A single turn carries every row of the set below to another of its rows. Some are shown first; where does it send the rows asked next?
bam: [  6  13   0 -12  16   4  12  15  -6  -2   8  -5  15   0  -8  11  25   8
  16  22  19]
Duv: [ 16 -25   5   9  16 -15  11  15  -4  -6  13 -18   8  -3  -6 -17 -11   3
  -4  21   5]
mir: [ 10 -12  16   0  -1  -8   1  21   5  -5 -20  -2  -2  29   0 -11  -2  -5
  -5  26  -4]
Kel: [ 17 -20  13  -4 -12  -2   0  25   3   2  -9   1  -4  14  -4  -6   0  -7
 -17  32   5]
nik: [  9 -18   8  -1   7   6  -7  28  -3   1 -13  12  -3  25  -4 -10  -2  -5
   0  21   0]
kobi: [  8   1  -1 -18  12   0  11  12   2   1   5  -7   8  -4  -9  21  26   6
  10  20  20]
sabiv: [  2 -14  10  14   8  -9   4  19 -18  -3   3 -20  13  18  -5 -25   9  -3
  -6  24   1]
Zop: [ 14  11   7 -21  17  -5  18  16   2   1  -2  -5  10  -1  -8  20  20  10
  12  15  10]
damom: [ 10 -23   6   9   4 -17   6  11  -9   0   6 -25   7   4  -6 -21   5  -4
 -10  29   3]
tur: [  7 -15  11  15  21  -7   8  27 -16 -10   6 -10  14  16  -2 -20  -4   2
  -1  13   2]
Bebi: [  7  10  14 -10  20  -4  22  15   0   3  -4  -5  16   8  -8  21  19  13
  11  15  16]
rased: [  2   9  10  -6  18  -3  13  14  10   5   0   1   6  -2 -11  25  14   7
  13  18  19]
sogi: [  7  -8   6 -14   6 -13  -1  14  -8  -6  10 -17  -7  -5 -12 -21   8  10
  -4  23  -9]
somif: [  1 -13  21  10  -5  -3   7  28   4   3 -13  -4   3  23  -8   1  -4   8
 -19  19  19]
fenel: [ -3 -18  10   8   9 -18   5   9  -4  -1  10 -23  11   0 -16 -13  -1  19
 -12  23   8]
vum: [  4   8   2 -17  13   3  12  16  -2   2   4  -1  12   5  -9  16  28   8
  13  19  20]
sadi: [  8   3  -3 -12  16  -1  11  11  -3  -1   8 -14  12 -10  -7  17  24   6
  11  19  19]
Ratar: [ 10   2   9 -13  19  -8  20  10   9   2  -2  -9  10  -3  -8  25  18  11
   9  15  17]
lepa: [ 1 -2  5 -8 14  0 14 11  0  2  4 -7 14  3 -8 22 26 10  8 19 26]
mubot: [ 13 -12   7   0   5 -11   3  18 -17  -2   4 -18   3   8  -5 -28  10  -7
  -4  29  -6]
bunu: [  6  10   4 -10  18  -4   9  18   9   3  -2  -1   7  -5 -11  28  14   6
  11  15  14]
sobu: [ 28  -6   4   5  16 -11  10  10 -17  -3  -1 -10   5  -1 -11 -20   9  -2
  -4  21 -13]
gis: [  9 -18  11   3  12 -19   3  14  -7 -11   9 -21  12   1  -8 -18  -2   9
 -13  25 -11]
dapub: [ 19 -18   8  19  19 -13  13   4 -15  -1  -1 -19  11  -2 -10 -10   3   2
 -10  18  -3]
Poma: [  9 -23   8  15   2   2   3   8   4 -13 -11   5   0  25  -4   3   0  -2
  -6  27  18]
bab: [ 20 -27   4  -6   4  -2  -4  16   9   8  -6   4  -9   6  -6  -7 -10  -4
  -3  31   3]
fad: [  8 -10  16  -2  13 -13   5  17 -13 -12   9 -12   8   6  -6 -25   0   9
  -7  28 -13]
lim: [  9 -22  16   9   0 -13   3  15  11  -1 -16  -8   3  27  -2  -4  -8  -1
  -9  27   5]
fini: [  1 -17  19   7  16 -14   4  17 -13 -14   6 -18  11   9  -6 -18   2   8
  -9  20 -10]
Zerul: [ 10  -2  17 -12  -8   2   0  31   1  -2 -14   2 -13  18  -7  -8   3  -4
 -10  18   2]
Tuma: [ -8  -1  13   4  11  -7  -1  24 -16  -9   4 -13  10  15 -13 -21   9  16
  -6  15  -2]
beda: [ 16  -4  14  17  19  -7  13  13 -23  -2  -2  -8  12  12  -9 -18   9   4
  -6  18  -7]
tup: [ 17  10   6 -18  15   0  14  15   9   2  -9  -3   9  -1  -5  23  16   8
  11  18  10]
nor: [ 11 -27  14   6  -7  -1  -2  25   3   3 -10  -4   0  18  -4   1   0  -7
 -19  24  10]
mub: [ -1   7   4  -6  21  -4  12  15   0   3   7  -4   5 -10 -13  19  20   4
  13  17  19]
fidu: [ 17 -10   3  -2  -2   6   1  17   2 -16 -12  12  -6  26  -4  -7   4  -6
   0  30   7]
Geso: [  9 -32   8  13   6  -2  -3  20   6   8 -10   3   8  19  -6  -2 -11   1
  -9  23  13]
tena: [  5  11  -2  -8  17  -2  10  21  -2   0   6  -4  13  -8 -13  19  20   5
  11  17  18]
Zuri: [  1  11   5  -5  18  -1  14  16  -1   4   8   0  13  -6 -13  17  19   7
  13  23  20]
Guf: [ 15 -19  12  -8  -9  -9   5  19  12   6  -4 -10 -13   1 -10   0  -6   0
 -17  26  12]
figel: [  7  15   5  -9  16  -3  12  18   8   3  -2   3  12  -2 -12  23  12   8
  11  18  17]
nukup: [12  1 11 -9 18 -2 17  9 10  5 -7 -6  9 -1 -5 30 12 10  9 16 19]
Dasi: [ 17 -12   6  -4  19  -7   7  22 -12  -9  10  -8  -2   2  -5 -28  -2  -5
   4  20  -8]
Tezi: [  0   2   5  -4  19   3  14  10  -5   2   7 -10  15  -3  -6  17  23   9
  13  21  24]
gubod: [ 20 -23  -3   1  -4  -1  -1   6  10 -14 -10  -1  -8  11  -5   3  -2  -6
  -6  30  12]
kipu: [ 20 -19  11  -3  -4 -14   1  12  13  -3 -15  -7  -6  16  -1  -9  -8  -5
  -8  30  -3]
feb: [10 10 15 -8 18  1 18 15  6  5 -8  0 11  9 -4 22 14 13 12 18 17]
Keko: [  9 -18  21   2  -5   4   1  28   0   1 -11   3  -5  23  -2  -6   2  -8
 -14  29   7]

somif moves to Tuma
Zuri moves to figel
sobu moves to gubod
And these:
Bebi moves to vum
bam moves to tup
Dasi moves to bab
fini moves to Keko
sabiv moves to mir

